In the data rows, 128 means zero.
A hidden rule labels the rows of this table. It goes by one to three of the table's principal directions, not those with the most spread.
[197 144 110 106 105  65 157 168 140 191 113 191 185 117 156  73  68  98
 187 100  86 180 143 161 144  90 183 120 119 177 132 114 164 198 138 169
 163 139 136 103 138 143 157 132 131 100 121] m
[121 186 137 112 130 157 119 180 153  58 128  98 100 111  36 156 149 228
 122 114 167 144 116 114 136 126  94 133 146 148 157 118 123 100 134  61
 112 171  98  98 112 203 108 112 147 181  85] s
[107 134 155 118  75 136 146 143 137 109 123 107  86 144 118 136 126 121
  76  97 173 133  88 114 122 129 138  94  97 124 124 118  78 101 145 143
  98 105 134 116 141  94 119 152 122 130  99] m
[134 118 112 124 164 147 129 111 137 127 155 125 169 105 134 165 141 138
 130 169 118 115 156 139 147 132 100 151 137 105 130 142 160 142 113 100
 136 161 125 148 112 114 134 130 110 100 131] t
[ 55  84 125 193 100 160  97  50 123  74 128 113 111 149 131 125 127 114
  88 153 151  98 127 107 139 150  81 153 124  89 105 122  97  97 102 142
  79 114 153 126 104 104 120 138 136 144 160] m
[ 91  60 144 184 114 124 134  81  99 167 118  88  88 153 174 122 122  40
  91 122 131 107 116  95 129 140 141 109  90 115 114 123  93 103 142 172
 106  93 137 136 129  85 115 173 102 117 179] s
[164 124 157 109 157 140 116 112 113 181 147 138 154 122 163 120 122 106
 135 163 141 117 157 163 115 160 159 119 157 133 130 122 170 171 121 126
 174 147 121 158 137 122 140 128 122 119 143] t
[132 124 147 121 160 128 128 135 119 174 121 121 136 136 135 155 156 127
 149 134 113 109 117 130 113 129 143 135 133 128 133 130 135 134 125 125
 147 113 125 138 145 139 134  84 117 128 145] n
[115 129 122 150 116 133  96 132 118 112 104 119 110 132 110  97 133 143
 142 124 122 141 120 103 125 128 126 132 133 147 125 128 114 101 122 138
 107 119 119 111 129 159 124 123 133 170 142] s
[ 89 156 117 113  93 143 150 154 149  53 139 117  78 143  96 149 153 167
  91  73 163 125  99 108 118 109  84 119 106 106 129 126  80  75 158  96
  93 108 132 112 123 130 103 136 158 130  80] n
[127 130 110 121 126 145 114 124 120 106 128 125 122 129 127 119 169 131
 127 118 117 127 139 119 122 128 115 142 135 114 135 150 122  88 122 125
 134 103 131 152 129 117 123 121 143 134 129] m
[136 180 115 105 100 121 162 181 169  71 140 162 110 139  95 124 106 189
 147  55 159 163 131 129 119 105  97 107 123 162 138 100 132 131 172  74
 122 149 115  96 105 193 118 136 183 122  66] s
[168 121 109  97 106 131 115 132 118 156 108 152 146 108 160  97 123  94
 128 158  77 142 137 150 129 138 179 118 137 157 125 153 133 127 117 177
 143 109 133 159 157  86 143 139 109 135 120] m
[122 128 198 161 135 102 128 129 119 168 102 114 108 146 114 138 123 130
 145 110 161 118 108 105 107 137 152 113 131 150 136  91 118 160 116 144
 132 110 139 111 125 157 139  75 137 135 166] t
[139 111 118 129 104 168  75 116 113 118 110 121 135 112 134 110 170 103
 114 163  98 122 138 127 131 145 145 159 142 131 147 140 123  89 104 165
 133 111 140 161 142 100 128 102 108 169 154] n
[167 188 135  93  85 131 140 205 147  91 116 143  97 135 102  89 144 161
 134  50 158 166 128 120 103 112 140  95 123 168 159 111 112 102 175 113
 129 112 111 113 143 168 114 127 163 153  91] n
[130 134 125 100 132 168 103 125 120 126  98 132 109 117 118 129 137 149
 111 186  82 108 113 166 113 163 164 124 167 163 133 150 128 112 121 140
 138 120 114 149 173 137 119 110 118 200 109] s
[ 72 120 184 168 158 127 125 123 106 162  88  75  52 154  83 166 128 142
 104 150 139  98  68 102 111 144 151 119 132 144 121 125  85 126 119 140
 134 100 131 106 146 169 110  90 127 175 143] s
[124 135 121 152 158 150  83 131 113 137 109 110 139 121 103 113 146 151
 143 171 106 127 135 120 133 135 129 156 153 141 134 141 137 115 106 129
 139 139 116 114 137 175 124 108 112 180 157] n
[143 187 157 106 115 123 129 191 141 139 121 144  96 137  89 124 120 185
 153  84 158 151 109 130 110 120 138 113 145 189 144  89 132 149 149 102
 160 131 127  96 125 221 124  87 185 156  88] n
[135 147 127 115 115 143 124 135 149 114 123 163 146 130 121 139 121 151
 137 138 120 114 129 158 125 134 129 145 143 140 135 110 132 148 131 118
 124 131 135 124 136 154 132  83 145 147 113] m
[142 197 108 105 126 185  70 179 137  42 113 137 103 110  67 108 189 218
 134 132 121 141 151 116 103 138 102 150 179 166 160 142 126  72 121  95
 147 122 122 138 129 195 111  78 170 200  99] m
[153 103 141  89 161 152 144  91 120 159 166 141 143 135 193 146 118  81
 101 166 138  96 153 180 108 173 149 100 141 100 122 136 165 156 146 115
 159 143 110 186 150  66 128 163 108  93 123] t
[119 144 119 136 124 115 118 135 120 117  85 131 105 124  91 103 134 162
 148 127  91 142 110 123 126 118 141 135 150 158 132 148 117 115 108 149
 135 102 134 115 143 161 126  99 152 174 125] t
[134  91 149 143 164 124 138 108 136 179 142 131 186 119 160 189 137 108
 158 157 117 101 139 126 136 126 120 150 117 110 127 111 157 172 114 122
 124 145 138 143 113 109 154  83  92  78 167] s
[ 97 140 122 161 115 108 121 146 113  97 100  91  79 140  84  97 147 138
 116  90 138 148 100  76 130 101 117 129 109 117 128 147  78  78 123 150
 109  92 134  96 129 137 110 137 137 151 139] m
[162 109  99 140 160 158  85 124 125 154 127 145 181 100 158 121 135 116
 158 195  76 127 167 138 143 140 129 157 147 153 139 132 179 147 117 139
 145 158 123 149 131 141 138 111  97 140 165] n
[130 105 139 156 110 136 100 116 119 135 106 128 134 120 149 114 151 108
 137 135 111 122 134 107 121 134 134 133 128 145 137 117 124 118 115 166
 114 106 145 139 131 115 137  99 115 142 172] s
[ 75 145 143 153  97  86 156 137 123 101 113  95  59 157  89 115 120 144
  98  60 163 132  76  92 123 105 113 101  99 121 118 119  69  90 139 134
  94  92 136  76 127 141 108 151 154 142 116] m
[124 111 121 125  81  84 162 132 122 153 114 121 104 137 142 100  75  76
 100 101 124 150  90 129 148 111 168  94  85 131 109 129  91 128 145 174
 102 113 128 101 145  87 126 191 110 119 110] m
[107 104 129 180 123  90 132 112 121 168 103 129 141 157 112  98  91 110
 170 106 129 164 110 110 156  96 135 152 108 126 114 122 130 158 110 156
 135 124 139  86 114 161 141 120 141 121 157] n
[ 91 154 154 131 122  79 179 159 142 125 129 125  91 166  93 148  98 149
 127  63 177 139  73 110 116  87 119 112  94 105 110 111  88 150 147 118
 123 111 142  74 123 146 123 117 152  94  97] s
[107 142 122 152 121 112 124 147 129  94 102 116  99 136  89 113 135 160
 141  96 126 144 110  93 124 109 113 128 121 139 131 130 104 100 128 129
 105 113 125  99 124 160 120 117 141 153 131] t
[170 141 157 109 136 101 151 159 134 178 123 125 153 106 120 141 113 128
 146 126 127 143 129 140 137 121 166 114 127 156 145 115 149 169 128 130
 148 154 119 119 132 137 142 121 105 118 127] t
[154 184 115  83 135 154 123 185 157  86 122 141 140  89  71 158 146 209
 136 152 111 143 128 144 134 118 122 143 156 157 150 140 139 133 122  96
 141 158 122 125 132 165 127  89 133 155  76] s
[138 144 136  93 115 176 119 141 142 129 123 150 133 134 121 138 126 154
 123 151 127 127 126 171 114 151 150 128 154 158 134 123 142 134 139 110
 150 142 113 137 150 158 126 111 133 168  91] s
[133 151 109 120 110 102 139 145 126 105 141 126 111 131 115  83 110 140
 131  79 154 165 133 116 135 110 116 107 120 129 120 132 123 113 141 115
 123 135 115 105 113 142 121 184 155 121 104] t
[ 65  94 122 172 163 105 153 103 116 137 130  72 100 141 108 169 122 120
 108 134 134 116  91  85 155 106  97 135  91  79 100 153  95 113 120 123
  98 123 128 103 114 111 116 159 106 100 141] t
[145 141 112  98  97 150 115 149 130  88  97 146 103 117 132 121 166 124
 107 132  83 116 123 131 102 135 151 125 135 144 145 150  95  84 135 162
 119  77 141 164 164  91 119  95 127 158 113] m
[ 98 118 133 167 182 152  99 109 119 140 126  83 131 137  85 159 140 159
 133 173 131 123 126 109 148 143 105 158 142 122 132 139 149 118  96 100
 145 159 111 118 113 172 124 117 111 154 153] m
[103  82 172 147 140  85 166 105 111 218 125 105 102 165 159 157  75  57
 107 129 142 112  74 131 130 131 173  99  88 118 106 108 116 172 137 166
 142 117 137 114 144  94 132 144  97  93 144] n
[114  97 124 137 130 110 142 118 116 156 127 127 127 149 160 129 116  67
 109 130 117 125 110 121 121 113 148 129  96  94 108 146 105 131 128 170
 141 101 148 132 141  68 130 142  94  89 141] s
[120 151 127 127  65 149  89 151 127  62  89 112  98 111  78 102 179 154
 103 114 126 155 110  90 127 117 131 143 131 138 146 150  79  62  92 173
 115  85 158 133 132 101 128  99 134 168 119] t
[105 104 111 147 168 121 132  96 113 134 148 106 125 133 139 142 133 116
 128 137 120 107 137 119 136 131 100 136 125  97 116 141 137 115 127 106
 122 136 117 134 114 125 119 153 123 113 147] t
[171 154 128  89 162 149 109 153 136 142 139 154 168 107 129 150 149 155
 156 162 105 120 157 158 113 141 138 147 163 147 146 129 168 150 119 102
 170 151 122 154 132 151 140  81 123 131 119] t
[144 114 109  87 178 169 121 121 128 159 141 122 160  98 138 191 151 138
 124 210  76 113 141 154 136 152 137 142 151 134 126 170 165 130 104 110
 167 154 118 180 136 100 139 124  88 114 103] n
[121 132 133 141 110 142 126 125 134  76 133 119 103 127 134 119 141 136
 105 106 157 116 140 105 115 141  99 102 121 124 133 115 108  98 150 115
  81 120 119 131 121 118 115 150 137 133 135] t
[142 112 152 128  74  85 158 134 117 177 110 150 114 156 177  85 115  52
 125  64 134 140 107 128 108 106 177 101  93 131 125 111  98 141 148 196
 140  67 161 125 151  82 137 129 136  97 143] s
[118 133 119 137 155 164 122 132 142  89 167 111 134 139 120 148 144 158
 127 116 171 130 157 111 126 136  71 129 125 109 134 118 151 105 151  59
 119 170  97 127  97 158 115 157 129 116 125] n
[145 133 112 119 149 153  84 132 114 125 148 126 149 123 132 116 165 124
 139 144 126 130 155 125 123 133 116 162 145 111 139 138 150 109 112 118
 163 136 129 151 119 131 129 111 125 130 144] n
[171  69 143 105 181 150 124  91  94 234 160 102 171 125 208 144 144  41
 123 180 114 115 163 153 126 169 172 111 129 110 128 152 185 140 123 136
 185 147 101 198 145  57 143 177  63  84 165] n
[140 106 117 133 138 144 101 107 126 140 121 132 160 106 132 138 118 116
 132 190  95 132 144 137 148 144 141 150 141 137 127 141 151 143  94 148
 141 151 133 150 122 107 144 121  98 130 139] m
[121 116 154 133  69  85 153 136 121 163 103 120  95 146 125 109  88  85
 115  84 144 154  87 113 137 114 175 101  93 147 114 112  83 134 130 176
 115  98 143 104 129 109 136 148 132 120 115] n
[114 122 123 127 145 120 152 126 116 134 142 100  84 149 137 125 120 113
 106 101 142 122 119 123 121 136 122  93 113 122 124 132 122 102 165 103
 123 128  98 125 134 134 103 187 133 129 119] m
[165 155  94 102 154 165  70 130 114  92 132 139 153  91 119  99 175 154
 135 179  88 117 173 154 123 149 124 165 182 129 154 156 159 103 103 120
 157 140 121 164 140 138 122 102 129 177 140] t
[117  61 127 151 120 114 135  73 114 186 133 127 164 131 182 138 108  46
 119 159 108 115 126 135 152 127 148 144 101  94 106 133 129 153 106 178
 126 120 153 145 126  55 147 144  87  83 165] s
[122 157 125 121 139 139 115 157 131 107 107 109 104 110  69 149 153 191
 139 134 108 139 120 110 128 127 121 137 152 167 141 142 123 100 111 104
 138 133 119 123 118 180 123 102 142 167 103] s
[137 129 145 131 132 114 173 133 154 114 151 127 149 132 121 157 130 139
 143  78 168 139 146 119 134 111  98 121 109 107 144 109 146 148 145  87
 122 151 121 126  97 127 132 132 137  77 127] t
Here are more rows. What is the label of each one?
[ 91 182 122 134 111 133 146 170 153  14 156  91  80 144  57 122 142 202
  97  48 219 151 113  86 128  99  52 113 104  86 138 117  92  74 165  58
  77 152 102  74 102 164  93 173 156 137  91]: s
[154 112 165 105 170 108 167 113 126 214 152 132 155 138 163 164  96 105
 150 136 144 110 134 166 127 149 157 103 131 130 121 108 170 192 144  97
 151 157 101 141 131 136 142 136 122  91 128]: m
[137 219 149  74  94 151 122 207 145  70 106 127  65 133  48 113 153 220
 112  80 160 147  95 141  95 131 141 106 159 178 160 117 101  89 151  93
 142 118 109 102 156 204 103  96 178 212  58]: n
[ 89 123 150 148 129  95 181 126 147 133 127 100  99 141  91 177  95 157
 124  95 159 133  85 109 153 112 106 107  98 128 120 110 117 147 137 101
  97 143 122  91 107 149 125 141 143 106 105]: m
[113  96 168 159 161  53 165  74 102 213 126 134 124 162 155 108  49  83
 154 122 147 117 111 151 130 135 164 104 128 115  92 109 141 210 122 145
 141 128 126 102 127 138 141 147 146 100 157]: t
[152  61 107 138 116 131  69  67  63 192 101 110 129 102 199  62 139  18
 107 201  55 119 146 131 138 165 197 129 140 134 113 173 123  97  86 229
 142  85 140 189 160  38 139 170  83 153 187]: t
[111 153 106 139 145 148 118 131 152  52 123 120 137  96  62 162 155 202
 126 155 114 127 137 118 151 117  77 168 150 120 149 146 135 115  96  99
 121 152 139 124 105 148 122  91 138 145 116]: t
[136 126 124 128 152 114 146 133 131 159 137 124 155 125 127 143 128 122
 142 128 120 132 132 136 143 110 128 143 121 115 134 133 148 149 124 121
 152 142 129 122 125 132 132 125 117 105 135]: n
[132 131 108  99 124 142 135 123 121 124 146 136 108 116 156 115 114 115
  96 147 122 117 132 155 125 141 134 106 135 129 112 142 124 126 149 126
 129 128 122 143 144 109 114 177 137 130  97]: s
[162 148 146 128 139 141  82 162 126 162 102 143 158 119 100 121 149 153
 182 148 113 154 133 124 127 121 154 168 155 166 151 118 156 156  96 145
 178 132 141 129 128 180 150  41 135 154 147]: n
[137 185 148 104 103 126 152 206 169 118 106 130 121 128  43 155 106 206
 148  95 156 173  83 131 148  96 138 131 120 170 150 104 123 154 141  99
 131 160 115  73 130 207 128  88 147 158  69]: n
[123 132 159 118 179  98 178 141 141 196 147 139 148 139 134 184  93 143
 156 131 145 117 104 150 126 109 132 121 121 121 110 110 153 210 141  99
 156 152 129 103 128 158 139 103 130  78 112]: s
[109 116 141 107 125 156 152 121 139 121 146 115 109 149 136 174 138 126
 101 115 153 105 116 137 115 147 119 110 115 111 124 122 115 106 156  90
 109 128 107 144 132 115 117 143 123 120 102]: n
[125 107 115 131 127 181 108 103 140  83 164 135 161 130 160 149 173 115
 118 132 146 101 172 127 118 143  81 155 127  86 139 118 141  99 138  94
 110 140 127 164 108 101 124 120 116 109 150]: s
[144 122 122  95 103 161 124 124 126 110 143 125 125 108 158 126 151 110
  89 144 133 128 141 133 123 146 133 105 127 121 127 148 121 101 131 140
 123 118 130 170 139  61 128 165 113 114 108]: t
[121 136 121 134 171 117 129 119 132 141 131 153 142 113 123 147  99 159
 153 175 107 113 127 149 136 123 118 147 153 133 111 129 151 188 114 119
 144 147 142 118 123 162 134  95 148 120 121]: t
[149 173 130 119 130 111 139 173 150 115 134 141 138 128  96 118 111 173
 153  95 153 152 132 130 132 111 116 122 130 148 144 104 145 149 146  95
 130 157 113  91 119 185 127 121 149 133 110]: m
[105 119 124 133 128 144 127 101 124 118 141 142 126 144 153 123 131 115
 113 134 138  97 128 148 117 133 114 139 132  94 114 125 116 131 140 124
 117 112 137 130 140 121 117 124 143 130 135]: s
[139  70 161 147 133 111 136  70 108 196 153 138 155 132 213 131 101  40
 121 149 139  96 157 141 118 157 152 110 120 114 108 102 145 175 125 156
 135 127 145 160 115  69 148 151 104  72 175]: t
[131  87 124 137 121 129 119  89 108 157 122 134 141 135 179 101 129  75
 129 141 105 117 137 138 122 143 149 121 126 121 118 136 134 122 124 162
 122 109 128 151 145  87 135 147 108 128 161]: s
[132  97 141 124 159  91 176 117 121 208 144 112 146 139 155 153  97  89
 139 120 126 134 118 140 140 118 150 108 104 120 115 130 154 164 137 123
 154 148 113 123 126 112 138 169 100  79 130]: s
[116 132 133 156 151 102 155 121 143 119 138 132 142 133 119 143 107 145
 140 115 142 122 137 124 134 114  99 130 122 117 129 113 140 158 132 106
 120 148 131 102 108 148 128 127 133 103 141]: t
[145  56 126 147  99 125  85  72  72 172 105 118 114 129 214  61 132   0
  97 161  89 114 140 117 114 164 191 108 117 120 113 150 104  95 113 229
 120  72 141 184 159  20 134 171  81 133 194]: t
[110 130 107 119 104 153 117 125 137  71 137 123 121 122 110 135 158 149
 112 117 133 137 129 116 131 122  95 144 127 112 133 141 120  86 118 117
 121 127 137 140 113 108 123 132 135 128 108]: s
[123 159 142 124 136 111 137 170 130 145 116 115 102 135  82 136 111 163
 137 115 142 153  98 115 131 111 140 121 126 153 125 126 116 140 128 120
 148 133 124  95 127 176 126 119 142 138 100]: n
[ 96  89 125 148 114 127 146  81 131 140 150 129 151 147 159 144 116  85
 107 130 145 111 124 136 146 120 111 146 102  76 107 126 119 139 121 139
 116 123 151 128 118  80 134 145 118  86 141]: n
[115 128 159 137 125 113 143 130 120 181 105 115 101 131 118 134  94 127
 116 144 124 127  98 136 130 135 166 104 132 170 117 120 117 155 123 149
 145 123 133 105 141 154 129 135 129 148 118]: t
[106 104 155 134  84  66 169 138 110 185  84 114  55 156 144 121  86  73
 112  82 117 130  51 103 121 115 188  74  79 154 101 118  59 127 153 192
  91  61 139 106 158 100 127 142 132 124 117]: m
[152 148 167 126 109 143 134 143 156 105 140 156 159 136 131 133 141 147
 146  90 178 125 157 136 104 132 115 127 134 130 155  82 145 153 145 100
 122 143 129 126 115 148 137  86 140 118 140]: s
